(in the rows, 128 means zero)
A: rows in several groups, each row roughly a mix of its group's directions (some rows in no group)
A (113 x 11)
[[118 140 178 123 127 124 156 121 160  91 140]
 [111 125  83  99 170 115 155 114 116 122 125]
 [152  91 111 128 149 148 150 167  95 130 138]
 [103  90 158 124 113 128 175 151 133 112 132]
 [145 123 123 110 147  95 131 104  81 151 156]
 [ 99  98 150 145 112 168 115 137  99 123 155]
 [104 117 138 105 112 134 178 109 115  91 114]
 [118 149 104 120  86 170 108 127 128 106 102]
 [176 152 141 158 167 111 116 138 134 130 118]
 [128 154  83  91 127 148 150 159 118 138 121]
 [117 134 125 146 149 128 113 152 188 117 100]
 [131 162 147 107 153 144 112 157 131 147  85]
 [120 118 150 172 126 121 127 148 179 141 108]
 [111 116 133 123 182 123 160 136 156 138  99]
 [ 99 114 156 133 111  88 107 136 167 145 141]
 [ 87 136 131 125 146  90  90 147 128 108 150]
 [127 102 125 123 169  83 131 118 132 167 117]
 [143 153 162 151 120 151 108 142  84 107 118]
 [119  94 144 114 146 104 124 156 138 130 180]
 [103 123 148 148 114 139 117 123 193 124 122]
 [112 128  99 124 114 173 153 160 159 125 144]
 [105 150 108 125 129 100 135 108  77  97 125]
 [146 121 140 155  90 101 123 173 126 153 121]
 [157 171 128 131 156 130 135 147 161 116 160]
 [127 154 137 113 101 158  95 135 154  86 127]
 [114 140 118  97 134 156 149 136  92 163 158]
 [135 119 152 119 140 116  94 162 161 162 104]
 [130 143 120 127 135 111 110  97  79 171 124]
 [113 118 123 145 136 108 139 104 114 118 192]
 [133 132 138  97  89 121 122  95  91  97 137]
 [153 171 104 115 127 104 162 107 130 156 120]
 [140 142 134 160 151 180 154 135 124 144 104]
 [149 132 111 110 109 139 164 140 125 169  89]
 [121 111  99 137 161 161 140 173 123 139 147]
 [140 115 141  91 102 109 113 157 121 139 173]
 [156 109 125 140 122 118 101 153 154 145 177]
 [166 154 112  89 141 145 120 118  92 111 138]
 [143  96 115 111 136 135 123 126 107 183 157]
 [139 152 147 144 135 103 104  99 103  84 112]
 [136 179 121 123 160 104 124 100 129 159 137]
 [112  94 119 139  95 142 129 150 125  85  97]
 [129 161 101 115 142 152 121 145 125  84 161]
 [131 139  83 122 127 151 144 109 155  83 140]
 [118  99 123  99 114 130 134 139 134 158 184]
 [127 105 143 112 169 105 175 117 121 148 145]
 [174 140 125 104 126 124 126 135  80 113 154]
 [160 170  95 112 139 121 159 122 152 139 114]
 [118 112 153 191 134 104 134 107 131 116 123]
 [118 128 147 137 140 139  87 118 112  70 127]
 [150 131  98 144 112 132 111 167 161  97 148]
 [112 123 151 105  88 130 109 114 172 120 154]
 [150 157 144 136 147  93 108 137 173 149 126]
 [171 142 123 148 144  95 153 152 115 160 131]
 [109  95 175 138  88 127 102 119 133 126 128]
 [162 111 156 138  91 166 128 145 146 109 121]
 [111 140 175 102 106 139  98 129  95 132 144]
 [152 151 159 116 149 142 155 123  86 132 158]
 [132 153 160 101 125 105 136 114  85 161 133]
 [143 124 138 130 133 131 172 148  95  80 140]
 [138 138 139  90 138 112 102 133 159 176 136]
 [111 151  98 128 156 142 116 130 149 144  76]
 [130 146 131 146  87 112 124 130 126  68 134]
 [143 154 117 141 158  88 134 160 139 163 119]
 [120 138 128 121  76 140  99 118 171 115 144]
 [ 87 137 118 111  97 125 127 109 104  82 135]
 [131 128 170 153 103 141  95 133  86 119 117]
 [150 109 107 132 122  85 139 119 156 166 153]
 [129  89 142 189 112 139 135 118 124 116 136]
 [ 78 118 155 103 120 159 133 136 139  97 131]
 [152 128 163 155 117  95 140  81 116 133 129]
 [111 129 102  95 124  93 119 177 113 128 116]
 [150 114 108 125 153  87 149 126 110 149 168]
 [151 152 154 115 139 116 137 112 136 146 185]
 [127 137 116 136  81 143 135 118 120  77 155]
 [112 130 170 107 142 144 117  87  99 142 148]
 [130 107 160 163  92 119 132 103 100 121 153]
 [123 100 175 141 112  95 120 108  99 139 145]
 [137  98 101 155 138  84 162 105 124 131 133]
 [117  94 115 141 151 129 142 164  99 165 109]
 [119 115 109 107  95 118 122 111 180 136 158]
 [109 150 118 115 134 123 127 131 183 163 101]
 [141 113 127 155 157 153 135  83 168 127 132]
 [141 149 123 162 154 116 142 132 134 144  73]
 [125 128 184 136 104 139 113 129  93 153 141]
 [116 132  94 149 137 134 158 183 120 124 147]
 [151 176 140 116  98 112 153 111  97 124 130]
 [133  99 120  83 103 135 141 139  97 164 134]
 [130 156 114 101 104  99 144 163  90 138 124]
 [149 147 166 156 114 110 148 102  93 124 110]
 [108 108 154  97 142 123 106 104 117 163 162]
 [102  98 113 143 131 150 152 151  82 140 145]
 [112 108  74 112 121 156 136 139 133 127  91]
 [145 146  95 104 120  71 147 139 128 140 124]
 [101 144 122 150 118 102 122 118 129  92  78]
 [157 109 150 138 133 166 116 166  97 136 146]
 [137 163 144 146 172  92 116 121 148 149 134]
 [106 137 137 141  99 111  93 115 179 117 115]
 [130 145 172 111 109 132 126  90 106 148 160]
 [159 172 124 121 119  94 135 122 143 107  93]
 [139 150 128 103 100 114 147 138  99 170 159]
 [128 158  89 127 172 116 155 131 124 122  99]
 [113 151 110 152 187 136 111 138 151 118 122]
 [131 184 128  91 121 128 134 138 104 107 105]
 [ 92 120 115 117 130 153 112 178 107 104 114]
 [127 128 147 164 108  95 150 102 166 145 141]
 [131 155 142 133 116  89 110 174 161 122 135]
 [129 169 134  78 146 112 138 114 102 147 122]
 [140 143 138 153 157 129 103 174 152 119  99]
 [116 138 102 124 139 134 143 123 146 126 195]
 [129  96 108 145 121  73 126 112 143  98 127]
 [163 147 124 119 163 119 123 104 102 149  89]
 [107 136 124 152 138 126 110 144 166 107  78]
 [160 132 141 122 128 156 106 146 143 156 177]]
one row of each group, then the others: which group is each in?
[155 126 149 129  74 119 143 157 156 134 143] | K
[110 106 174 131 114 137 147 121  89 104 106] | P
[150 140 157 126 111  91 114  80 145 117 133] | Q

[ 97 109 132  97 155  85 105 131 107 120 111] | Q
[158 132 134 133 124 154 105 163 162 129 168] | P
[131 113 179 157 106 124 126 107  95 143 143] | Q
[152 126  74 144 111 136 103 159 107 119 130] | P
[126 111  89 119 166 104 131 152 157 148 107] | Q
[113 141 164 102 120 143 157 110 170 109 143] | P
[ 99 124  88  84 145 147 137 126 117 125 159] | Q
[118 131 154 137 134 141  87 104 130  78 110] | K
[101 100 128 119 132 135 116 178 147 162 107] | K
[ 74 118  98 118 149 120 142 107 128 155 144] | K
[119 138  96 103 142 115 154 167  97 155 119] | Q
